50 stands for zero in the data rows.
Here are some points:
array([49, 69, 49, 55, 58, 48, 48, 52, 49, 33, 57])
array([48, 54, 51, 56, 47, 52, 57, 42, 50, 43, 49])
array([51, 47, 49, 45, 60, 65, 48, 56, 44, 56, 42])
array([49, 32, 48, 57, 42, 55, 58, 43, 60, 63, 48])
array([34, 99, 42, 34, 99, 45,  0, 72, 42,  6, 68])
array([47, 95, 45, 43, 89, 35, 14, 54, 33,  0, 75])
array([53, 52, 62, 56, 35, 40, 60, 56, 41, 57, 56])
array([40, 79, 43, 45, 58, 49, 21, 62, 33, 24, 63])
array([53, 48, 49, 47, 40, 51, 59, 51, 46, 55, 53])
array([56, 62, 48, 45, 78, 32, 20, 55, 51, 37, 62])
array([50, 41, 48, 63, 48, 48, 60, 35, 55, 51, 51])
array([62, 39, 50, 62, 54, 43, 48, 35, 46, 42, 55])
array([53, 25, 49, 52, 42, 56, 57, 40, 49, 70, 44])
array([56, 21, 49, 59, 40, 65, 67, 40, 53, 79, 33])
array([36, 89, 45, 38, 67, 44, 28, 65, 31, 27, 68])
10 more points follow, each with its number after it:
array([50, 44, 44, 43, 58, 51, 42, 51, 42, 52, 55]) 0
array([57, 53, 43, 43, 56, 50, 45, 63, 43, 40, 52]) 1
array([55, 36, 51, 63, 32, 49, 61, 64, 40, 58, 48]) 2
array([54, 15, 52, 71, 26, 51, 78, 27, 65, 73, 37]) 3
array([59, 20, 55, 55, 26, 60, 68, 45, 57, 73, 31]) 4
array([44, 67, 55, 46, 38, 63, 52, 65, 41, 53, 51]) 5
array([57, 41, 54, 32, 44, 53, 64, 51, 49, 53, 47]) 6
array([55, 74, 55, 34, 68, 37, 42, 60, 50, 20, 61]) 7
array([52, 66, 44, 54, 77, 32, 30, 38, 43, 21, 61]) 8
array([31, 90, 60, 47, 69, 51, 41, 72, 47, 37, 55]) 9
Which of these numbered points is nearest to each point below, ignoring the direction in which the first points spread most? Its number follows each.
array([59, 23, 61, 54, 35, 56, 56, 45, 68, 78, 33]) > 4
array([61, 48, 49, 57, 57, 41, 48, 36, 46, 35, 57]) > 8
array([54, 74, 46, 49, 83, 41, 30, 47, 41, 14, 61]) > 8
array([56,  4, 51, 60,  6, 53, 78, 38, 64, 93, 23]) > 4
array([37, 79, 49, 43, 47, 44, 39, 62, 40, 33, 60]) > 5
array([54, 25, 52, 69, 27, 49, 70, 32, 61, 65, 38]) > 3
array([51, 64, 51, 35, 57, 46, 46, 37, 39, 35, 56]) > 6
array([46, 30, 60, 58, 26, 62, 71, 49, 58, 84, 33]) > 9
array([62, 13, 49, 54, 29, 61, 80, 50, 51, 77, 44]) > 1
array([67, 25, 54, 53, 32, 53, 71, 56, 51, 67, 48]) > 1
array([50, 64, 60, 48, 66, 55, 33, 54, 57, 46, 46]) > 4
array([41, 71, 50, 47, 38, 45, 42, 62, 41, 42, 51]) > 5
array([47, 79, 44, 50, 61, 42, 27, 73, 28, 17, 64]) > 2
array([47, 61, 49, 63, 60, 43, 42, 48, 55, 39, 57]) > 3
array([48, 46, 52, 66, 45, 52, 55, 37, 54, 48, 47]) > 3
array([53, 37, 47, 65, 36, 51, 59, 35, 53, 50, 45]) > 3
array([55, 30, 55, 68, 35, 45, 69, 41, 59, 74, 45]) > 3
array([62,  3, 44, 62, 33, 56, 78, 31, 56, 88, 41]) > 0
array([56, 31, 52, 41, 18, 51, 71, 40, 60, 65, 39]) > 6
array([45, 66, 37, 42, 75, 49, 33, 49, 32, 42, 61]) > 0
array([55, 29, 41, 56, 57, 51, 36, 49, 53, 62, 46]) > 0
array([49, 54, 47, 54, 37, 45, 49, 60, 33, 42, 55]) > 2
array([61,  1, 53, 62, 16, 68, 88, 32, 65, 88, 26]) > 4
array([61, 19, 58, 50, 31, 46, 78, 43, 64, 64, 38]) > 7
array([63,  8, 63, 60, 19, 51, 95, 36, 74, 78, 32]) > 7
array([54, 49, 60, 46, 41, 39, 59, 52, 56, 39, 52]) > 7
array([52, 38, 43, 51, 43, 54, 48, 48, 42, 60, 50]) > 0
array([43, 73, 49, 52, 59, 43, 45, 51, 47, 23, 58]) > 3
array([57, 21, 48, 54, 36, 63, 75, 47, 55, 69, 38]) > 1
array([58, 11, 49, 62, 23, 64, 86, 49, 51, 86, 38]) > 1
array([43, 77, 38, 42, 79, 44, 36, 56, 30, 30, 71]) > 0
array([60, 28, 62, 46, 34, 50, 73, 46, 64, 60, 41]) > 7
